Rotation paths and how fast each direction turns (degrees per step):
Each turn is a multiple of 5 degrees from 10 to 175, or 0.
Each row of a path follows its step; steps can be skipped.

step 4:  -8   0  40  23  24  10  34  26   9 -45   1   2 -12  32   2  20 -10 -13  18   8   5 -11 -12  30  20  37  11   7  50 -11 -11  -6   2 -11 -24  20  -7  42 -11  17  10   6  -7
step 7:  15  19  11  13  31 -22 -25 -29   7 -14  56  -9   4  38  13   4  -7  10   8 -29   8 -15   5  14   2 -10  -6  14   6  -5 -34 -21 -17  40  24   8 -12 -25   7  27  -2  11  36
step 10: -29  38  15  10  21  -2 -39  10 -15 -18 -10 -37  14 -24  12  -4  46  -2 -14  10   6  18  -6   4  -9   1  -3  -9 -38 -52   1  -2  -2 -18 -11  20 -18 -21   4  38 -14   2  -5
step 14: -32   7 -22  16   8 -11  -1  -5  -9 -39   4  24 -23 -38 -35   7 -29  30  20 -20   2   0  29  19 -37 -31  17  16  11 -22 -34   2   4   9   0  18 -20  -5  18 -19  12  21   9
step 17: -42  -3   6  22  13  17 -19  32  13  34  -8  27  -3 -10  12  23  -7   8 -18  -1  32  -5  -1  13  11 -19  30 -20   2 -20 -15  -7 -35  34  -9 -15  -8  22 -29  38  -2 -16 -26
step 19: -21  12  -1 -11  19  16  -5   9  32  -8  -5   1   5   6 -47  23  29 -11  31 -11  24   2  53 -15 -18  -2 -53   8 -15  -1  -4 -21  11 -30 -28 -19 -22   7 -10 -10  -8  12  10
step 29: -22  -9  22  44  27   7  34  -6   6 -33  12  -5  -7  -4  -5 -32  -9 -11  37 -10  -3  -7 -30  -8  58  31  -7   9  16  17   2  -7  -4   5 -11 -16 -28  13   7   9  19  26   4
 -3   3  -2  -1   5  -3  -3   1   0  -7  12  -5  -3  -3   6  -3   4   7  -5   5   9  -1  -5  -6 -10  -4   2  -6   3   7  14  -8  -3  -6   1   9   5  11  -2  -6  -3   8  -9 -> 70
 -2  -4   0  -3   2   6  10   1  10  -9   6   7   4  19   1   1  -2   1   3   5  -9   7   0 -15   1  -1   5   3   1  -1  -2  -4   6  -9  -5  -2  -3   0   4  -2  -5   5   5 -> 100
 -7  -2  11  -3   5   2   5  -1  -5  11   2   2 -10   7   6  -3   5  -3  -3  -6   1  -4  -2   2  18  -3   7   4   4   9   1  -4   1   5   2   2   5  13  -1  -4   1  -3   7 -> 85
-11   2   1  -4   1  -1  -2   7 -12  -9  -3   7  -6  -2  -2   1   4  -5   4   3  -6   7   5  -1  -4 -18  -3   1  -1   4   9   8   2  -3   1   8   4  -6  -3   7   1  -8   8 -> 85
 -7   0  -6  -4  -3   0   2   2  -7 -11   3  -6   4  -5   2  -3   0   6  -7  -8   1  11  -1  -5   5   8   1  11   0  -2   3   1   3  15  -7   3   4  -5  15  -7   3  -2  -2 -> 170
 0 -2  6 10  9  6  6  6  8 -9 -1  3  7 -7 -5 -8 -1  4 -2  5  1  2 17  3 -3  3 -6  6  6  7 -5 -2  1  7  9 -2  5  7 -5  0  7  2  3 -> 145

step 3: -15   9   1  -5  -1  13 -31 -14 -11 -24   5  10  -2 -13 -15  25   4  49  -4 -14   2 -15   8  10  27 -14 -21  -1  10   8  24 -11  10 -14  -9  30   0  -1  31   5  11 -12   6
step 4:  27   6 -24  16 -15  -8  -6  23  16 -14 -17 -50  -3   4   5   4  -9  -1 -18  10  12   3  15  29 -12  -2   7  11  -2  21  -4  17  10 -20 -15   6  13  21  21   8 -11  -7  21
step 6:  -6  25  -8  26 -21 -18   4  -6  34 -10   9 -27  20  -2  -5  21   4   6 -16  -1 -14  -4  17  10 -14 -14  -4  13 -17   8  18 -22   9   5 -19  18 -22 -18  15   6 -27 -12  19
step 10:  18  29   5  35  -7   2  16  13  -1 -16  -3  -3  15 -31   5 -12  -2   4 -10  -8  -5 -10 -11  22   1   4   4   9 -12  27   0 -15  12 -11   8  24 -33   7   8  -4 -20 -42   0
step 15:  -2  16  -8   5 -10   8 -23  16  18 -27 -12 -32   6   7  14   8  20   4  -8   0  -8  11  18   1  16  -4 -25  34  -9  -5  39   1  17  -8 -35   4   5  21  16  14  -7  -4   1
step 24: -21   7   0  -5  -2   6  -1  24   0 -33 -19   9   7 -16  -3  13  12  29 -14  -1  10   4  -5  16  45  -8 -16   7   1   9  41 -12  28 -11   9   8   8  11   5  -5   9  18 -10
step 25:  11   8 -17  34 -16 -32  -7  -5  20   0  -9 -30  10  -1  -7  17 -17  13 -24   9  11 -14   4  14  -5  -5  11   0  -1  29 -11 -12   0   0  -4  43  -3 -12  25  -8  -3  -6  23
  1  -1   0   0   2  -6  -1   4   1   3  -2  18  -1  -3   4   7   1 -13 -10  -2   9   7  -4  14   5   8   3   0  -1  -1   2  -3  -3   7  -2   5  -3   1   3 -10  10  -2  -4 -> 130
 12  -5   9  -6  -3  -6   7   3  -2   7  -9   1   0  -7  11 -13  -5   1  -3  -3   0 -10   5  -3  -2   2   4  -2  -2   4  -2   7   8   1  -6  10   4  -6   2   7   7   0  -1 -> 120
  1  -4  -9   1  -4   2   1   3 -12   6   2  -4  -5   5   7   6 -13   6   2  -9  11   2  -8  -3 -10  -1  10   1  -3   6  -4   5   3   2   0  -4   3   2   0 -13  -3   3   7 -> 85
  3  -1   7 -15  -5  -6  -1  -5   1  -2   1  -7  -1   1  -5  -4   2  -9   5  -3   4  16   0   7   3  -2  -1  -4   2   6  -1   9   8 -11  -1  -7  -8   6   3   1   3  11   3 -> 95
  7   3   3   5   4   1   1  -1   0   1  -7   7   6   9 -10  -1 -15   5   6   4  -5   5  -2  -2   8  -6   6   1  -3   7   7   1 -11  -7  -2   6  -6  -8  -8  -5   6   8  -3 -> 130
 -4   0  -6   6   6  -3  -5  -7   5   5   1  -5   8  -4  15  -5  -4  -3   3  -4  -1   8  -2 -12   9   7  -2  -6   1   5   1  -9   3  -5  11   9   2   9  -2  -1   6   1   4 -> 45

step 1: -17 -40 -19 -18  -8  18 -38  -5   9 -17  36  -8  31  -1 -24   4  21 -25  16   7   3 -21   8   0   0  -3  13  -6   0  -8  12   1  36  14 -18  -5 -12  14  16  -6  21  11  36
step 2: -37   2   1 -24   7  14 -42  24  20 -24 -28   4  11  24   1 -18 -13 -18   6 -26 -14   9 -18  -3  -6  16  21  16   7  22  33  13  -6  12 -15 -14  22   9   0  23  -5  -9 -17
step 5:  -3  -6   7  -8  18   1 -42   3  21  18   8 -13   3 -11 -20  -1   1  31  23   7 -15  -5 -18   9 -26 -40  24  -2  -1  48  12  38  -3  27  -6 -15  -5   0  18  -2  -3  10   1
step 6:  -7   9   0 -30 -12  21 -30 -24  -2 -10  -6   9  17 -21   2  12  -9   3  41 -22  27   0 -28 -21   4   5   7  -3 -24 -24  34  10   2  16   0  -1  -2   8   4 -33  -3 -40   9
step 16: -16   1  15   5 -17   0 -35 -23  31  22 -12 -23  13 -36 -27 -13   0   7  25  11  17   0   0   8 -34 -16  12  -4  -6  17 -23  23 -10   1  15 -16  -6  35  15  -2  -8 -27  17
step 22:   4  -6  19 -47 -27  -3  -7 -13  32   0  -3  -5  42  -7 -13 -20  21  -1  49  -5 -15  19  12   9   9  11   8   2  16 -20  29   9   6   6   9 -12   1  -1  34 -10 -12  -3  13
step 25:   5   4 -11 -37   0  30 -19  11  27 -20  -5  48   9   9 -15  14  26  -9   7 -12   6  36 -14  -9 -25 -18  20  -8   9  14  -3   4 -12 -13   2 -14  21  30  24   0  -3 -17 -16
 -7  -5   4   4 -18   0   4  -5 -12  -6  -1   3   2  -5  -6   2  -2  -1  -4   0   1   1   2   1   7   7   3 -10  -2  -6   0  10  11   0   0   2   5   3  12  -3   4  -5   6 -> 140
  9  -4   0  -6 -11  -9  -1   5   1  -6   8  -1   4  -6  -3   8  12   5  -1   3  -3  -7  -7  -2   7  -6  -5   3  -1   5   2   3  -6  -4  10   1   5   9   1   1  -3  16  -4 -> 85
 -2   1   2 -10   0  -2   8  -2  -3 -11  -4 -14  10   1   6   6  -7   2   8  -3  -3   1   6  -6   8   7  -1  13  -9  -8   7  -4  -2  -2  -2  -6   3  -5  -3  -4  -2  -1   0 -> 160
  1  -3   7   1  -3   8  -4 -13  -4  -4   0   7  -6  -1   2   9 -16   7   7   4  -1   8   0   8  -8  -8  -2   1 -11   2  -4   1 -10   1   3   6   1   6  -4  -6   1   5  -2 -> 35
  1   6   7  -4   2   9  -5   1   2  -9  -8   5   0  -3  -4   3   4  -2 -11  -4   7  -9  -7  -8  -2  10  10  -4  -6  -6  -3   2 -11  -7   5   4  -4  -4  -6  -1   7  -3  -8 -> 170
 -4  -6   3  -4  -5   7  -2   3   4  -8  -9  -7   0 -13  -4   1   6   9  -3   2  -7  -8   9  11  -8   0  -7  -6  -2   8   4  -7   4   1 -10   3  -8  -5  -4   5  -1  -1   2 -> 100
  4   2 -11   9  -5   9  -8   3  -4   0   0  -5   1  -2  -2   7  -3 -16   5  -4  -9   4   2   0   4   0   9  -8  -5  -3   7 -10   0   1   2   6   5   2  -3   9  -8   3  -5 -> 65
  5  -8  -3  -6   5  -1  -1   5  -9   5   6   8   5  -9  -2   4  -9   1   2   2  -4  -7  -7   5   3   4   8  11  10   0   0  -4   3  -9 -10  11  -2   4  -2  -3  -1  -9  -1 -> 55

step 1:  -2   9 -28 -13  26   6  41  -8   8  -6  27  -6 -15 -33 -10  14  10 -11 -11   7   8  23  20   3  13   3 -22  24  -2 -11  -6   9 -22 -21  -3 -32 -19  15  21   0  -5   3 -17
step 9: -24  11 -23   3  39 -14  35   8  21 -26   7   6  11 -21  -4   9   0 -28 -14   0  11  10  12  11  -5 -13  16  30   3   2   7   5 -13 -11  23 -23 -18  -4  29  14 -19  -5 -21
step 18:  -2  14  27 -12  30 -10 -11 -31  -9  -8  12  -7  38 -19  -6   0   9  28  -5 -16 -10  -8  25  -1  16  11   1  30  22  -6 -24 -14 -39  -7   9   9  -9 -14   5 -10 -14   3   7
step 19: -15   4  -6  14  25 -26  13 -16  45 -16  15  -3 -17  -2 -13  -2   8  -7   9 -10 -16   7   4  20  25  14  13  11  -2  -2  -3 -27 -14 -22  13 -27 -34  33  13  -5 -14  -9  -6
step 20:   8   1  11 -13  38 -20 -16 -37 -13  15  12  -3  10   1  -7  -7 -13  -4 -31 -17   3   9  16 -31   7  14  -4  37  18  -3   4   7 -21 -19   2  -5 -19   7   3  30 -24  13  12
step 22:   4   2  -8  -1  22  13  27   4   5   2   6   1  13  -5  17 -12 -28  -7 -15  -7  31  17  30 -18  18  12   5  25  31 -15  13   9   5 -24  -9 -25  -7  -1  11  40 -18   9  23
step 23: -16  18  17   0  -6  -1 -10   0  -1 -17  11 -24  14   6 -13 -20   3  28  -4  -9  31  30  14  -7  37 -15  33 -14  25  -5  12  -3  13   7  20   8 -27   6   2  -4   0  33 -19
  0  -5  -3   3  -5   7   8  10   8   0  -8  -2  -2   0   8  -3  -3 -11  -7   1  -3   1  -7  -5  -5   5  -6   0   7   2   0  -4  -5   0   1   0 -12   4  -2  12 -16  -1  -5 -> 140
 -5   1   3   8   2  -1   5   1   6  -7   6  -7  -6  10   3   1  -7  -2   1  -4 -13   3  -5   3   4 -16   4  -4  -4   5   7  -1  -1  -4   3   3  -3  -1   2   0  10   5 -15 -> 175
  9   5   2  -2  -4 -12   5   5   0  -1  -4   7  -7   3   4  -2  -2  -3  -1  -7   4   0  14  -2  -1 -12   6  11  -6  -1  -9  -4   6   4 -10  -1   1   6  -5   7  -3  -5  -6 -> 140

step 4:   9  17  33  12 -17 -10  -1  -7  -7  -9  13  24  19  10  36  10   2  15 -12  -3   0   2 -31 -11  14   9  31  17  56  20  30 -35  12 -11  30   8 -17  -8  16   3  13 -28  27
step 5:  26   6   5 -24  28   8  13  36 -19  34 -28  36   3 -16   0 -19  16  37  -7 -10   5 -31  19   5 -21   7  25 -26 -10 -11   0  10  30  -8 -43 -11   4  11 -13  25  -7  -5   6
step 15:  -4  -3  17  15 -33 -56 -13 -16 -25 -37 -18  11  11  -7  15  23   5  18 -10   4  15  -4  41   6  11   6   7  16   1 -13 -21 -15  29  -6  38  -1  18  16  18 -22 -30  -5  -8
step 16:  16 -16  -6 -12  18   9  26 -19  16  16  -1   0  12  14   5  -3 -25  -4  19 -22   7 -14  15  18  16  22  18  -6 -12  31  57  12  48  -5  10 -15 -35  30 -18  23  -8  15 -13
step 23: -16 -13  -5  -2  11 -45   3  -1 -10   3   6  -2  -4 -17  -7   4 -12  11  55   2 -23 -17 -43  12 -27  52  -3 -23   7  -8 -10  14  -6  18  13   3  13 -17  15  28 -23  12  28
step 27:  -6   2 -24  29  16 -18  -4   4  19 -26   1  43   4 -15  -1 -10 -26   4  40  -3   2  21 -29 -13  18   7 -15  21 -27   0  50 -35  36 -14   1  12 -10   0  18  -5  14 -10  10
step 29: -24   4  -3 -10   1  -1   6  -6  30  24 -20 -25   5   9  -9  53 -25  -1  17  -9 -19  14   4 -11 -10  25  -6  52 -30  25   4 -14 -16 -10  24  36 -12 -15  27  -6  19 -14  -7
 -2 -11  -5  -5  -6   1   4   4  -6   5  -3   4   4 -16   0  11  -7   7   1  -8  -3  -6   4   1  12   3   1  -4   6  -4   2  -6  -4  -2   2  -6  -2   5   9   7  -6  -5   4 -> 100
 -1  -2   7  -1   0   2   3   2  -1 -10  -1  -6   2   3   3   4  -6   3  -3   3   2   1   2  12   6  -3  -2  -2  -6  -2  -4  -8   1   1  -9   9 -17 -14  -2  13   0  10   0 -> 140
 -9   8  -2  -5   6   3   1  13  -7  -3   8  -5   1  -7  -5  -8   8 -14  -1   6   2  -9 -12   1   4   7  -2  -5   3  -6  -6  -3  -3  -5   1   1   2   3   4   9   1   1   0 -> 25
 -5   4   1  -8   1 -10  -3   0  -5   2  -1   0  11  17 -10   4  -3  -1   3   0   0   1   1   0   6  -3   3  -1  -7  -9   2  -1   3   6  -2  -5   7  -1   9  -1  10  -1  15 -> 175
 -5  -1   4  -3  -7  -1   1 -14  -2   2  -6  -7   0   3   5  -9  -6   2  11  -5   6  -3 -13   8   9  -2   9  -1   0  -5  -5  13  -4  -1  -3  -1   2   2  -3   3  -2  -5  -8 -> 145
  2  -2   7   6 -14  -7  -1  -6  -5  -7  -5  -2  -2  -8  -6  -5  -1  -5  -4   3   2 -11  -5  -5  -4  -2  -2  -3   2   1   3   4  -1   5   5  11  -5  -9   4  -7  -6  -6  15 -> 170

step 4: -19  -5  50 -27  37 -10  -2   5  -4  -2  23   9 -23 -42   5  13   3  19 -44 -10 -10 -27  25  13  14  -4   7   2 -10 -39  22  18  17 -12 -11 -12   8  22  -1   0  21 -11  11
step 5:  -5   1  -8  16 -16  17 -20 -18 -21 -39 -29 -10  23 -16  30  24  27  34 -14 -31   0  -4  11  22  -7   1   4  32 -21  -4  30 -24   1  23  -6 -27   2 -14  39  -7   0  -2   3
step 8:   7  -2  35 -22   9 -32 -41  -5  34 -21  -8 -19   5 -16  19  17  22  39  31  -6  -7   0  19   9  12 -11   5   1   7  -3  15  12 -28   4  27  13  32  -6   4   1  43  10 -13
step 10: -13 -18  -4 -21  28 -19  -4  15 -15 -26 -15  31  20  12   4  20  27  10  -8  29 -13 -15  19  29   7  10  13  12  15   4  -8  23 -46  -8 -35  -4   0 -12  37  10 -40   9   1
step 20:   5 -14  55  -7  10 -23  13  -8   4 -27  -2  22   9  -4  28 -11   0   6  -9   6   3 -57   4  31  11  -1  -5  14 -13  21   9  -9  14   9 -44  34  11  18  33  -2   8  -6  -1
step 23:  11   7  12 -36   9  17  15 -15  10 -43  33 -10 -25  -8   2  21   0  40  -5  20   4 -28  33 -15   3  -7 -29  -1  20  15  23 -15  -3 -26  26  12 -33 -13  26  -5  -5 -17  -7
step 29: -10 -11   3 -48  14 -24 -33   4  37 -18   8 -34  16 -28  -1   3  12  -3  15  18 -21 -14 -13  19   7  -1  24 -18  12 -20  -4   6  15 -28   0   7   6   0 -15   3 -51  16 -25
  7  -2   4   9  -4   3   9  -6  -1   3   4  -8   1   1   4   6  -4   6   4  -7   3  -5  -6  16   2   4   0 -13  -3   2   0   2   7 -10  -1  -8  -4   4   2   8  -7  -1  -7 -> 160
-3  1 -4 -9 -7 -2  5 -9 -7  2 14 -9  0 -7  9 13  4 -8 -4  1  4  1 -2  1 -9 -1 -4 -3  8  2  0  2  0  8  4  3  7 -5 -6 -4 -7 -3  8 -> 175
  2   4  -2  -2  -6   3   4  -4   3   3   4  -8   3   4  -6   2   7  -2  10  -4 -11  -8   0  -7   6   3  -2  -1  13  -9   1  -6  -5 -12   9   8  -3   0  -5   2  12  -3  -3 -> 70
  7  -6  -4  -3  -5   4 -15  -8   2   9   5   1  -2  -1  -2   0   8   3  -2  -2   2   0  -3   6  -5   0  -4   4  -7  -8  -7  -8  -5  -5 -13   1  -1   3  -3 -15  -1   4  -6 -> 90
 13  -2   2  -7  -7  -9  -5  -4  -5   1   1  -9   2  -1  -4  -4  -3   7   6   1   2   0   4   3   3  -2   8   7  -7   7   3 -13  -1   9   5   9  -8   4  -1  10  -3  -2   9 -> 125
  9  -4   2  -2   1  -2  -6  -4   8   2 -10 -10  -7   8  -1  -1  14  -1  -6   2   0  11  -2  -4   7   0  -2  -5   2  -4   1  10   8  10   7   2  -1  -1  -2   0  -7  -7 -10 -> 140
 -1   9   1  -8  10  -8   4  -1   2  10   1   0 -10  -8  -4  -3   2   8   0  -1  -1  -2   5  13   0  -1   1   0  -2  -4  -9  15  -7  -3   5  10  -4  -6   1   2   0   8   1 -> 175
  8   4  10  -7  -2   3   3   5  -4   0   2  -2  -8  -4   7  -3   2  10  -7   6   9   8   1  -6  -6  -3   0  -1   2   5   4   1  -7 -11   3  -5   4  11  -6   0  12  -4  -5 -> 95

step 0:   7 -11  15   6   6 -23  -7  -5 -13  35  -3  23 -21 -26   9  -1 -30  -8  45   1  -4 -14   3  12  -3  27 -16  -9 -17 -14  28  -2  21 -14 -12 -23   2  16 -29  -4  29  -7 -19
step 16:  41  -8   2   7 -25  18 -22 -11  21  19  -7  16   4  -7   2  -5   7  16  15  29  -7   3 -18  13   0   2  -8   0   4 -30 -21  33 -21  -7  30 -12 -10  40  30   5 -11   9  10
step 20: -20 -21   1 -21  13  -5  17  11  -8   2  17   8 -20   5  18  49 -37  21   6   4  -3  34  -9   6  23  19   4  18  -7  14  14  -1  15  26  -4 -29  23 -17 -20  -7  -3   1   4
step 22: -24  -4 -24 -14  15  12  23  -7   2   2   0  23  12  10  29  47 -19   0  -9  29 -13  -4   3 -21  10 -10 -17  11  -3 -25 -21  -3 -12  10 -14 -13 -10  24  27 -23 -21 -16 -16
step 24:   7  18  11   8  23   3   5   3  22 -18 -17  19  16  16  35  17  17 -11  11  -3   7 -22  19  -4 -24 -31  14   2  -3  -6  -2  -4 -28 -23  12  -5 -39  -2   3 -34   6  27 -19
step 26:  21  18  13  27  29 -10 -14   1   3  11  17 -16 -23  10  26  -2 -25  33   3 -12  24   3  -3  16 -27 -25 -11  -2  -9  -4  22 -23  -3  -8   7  -1   8 -29  -7 -10   8  45  14
step 29:   3   6  41   0   1   8 -13  -1   0   5  31  14  10  13 -13  11  -9  13  21   0 -20  16   1  31  -3 -12 -35  -5   6  -7  17 -13  16  21  18   9  21   3 -46   6   9  17 -35
 -2   6   2  -6   1  -5  -4 -13   6   1  -7   3   3  -8   2  -9 -10   4   1 -10   0   1   6 -10   8  -5  -6   3  -1  -8 -10   7  -5  10   2   3   6   4   7  -2  -3  -3   2 -> 120
  8  -4   2   3   7  -5   5   2   7  -7  -2   5   9  -2  -2  -5   5  -6 -12  -1  -6  12   0  -1  -8  -1   5   1  -4  -4   4  -2  -7  -2  13   2   3  11   1   5   4   9  -9 -> 130
 -7 -14  -6 -12   5   3  -1   6  -2   1  -2  -3   3   4   3   4   1  -1 -10   5   2  -4   6 -15   8 -10   8  10  -6   6   2   0  -6  -1   0  -3   2  -3  -1  -6  -5   6   1 -> 25
 -6   5  -2   0  12  -2   0   7   1   4   0  -5  -3   5   5   0   5   1   0  -8  -3  -8  -6  -8   4   2   2  -8  11  -3  -5  -3   3   6   5  -9  -3  11 -11   2  -6  -4 -14 -> 145
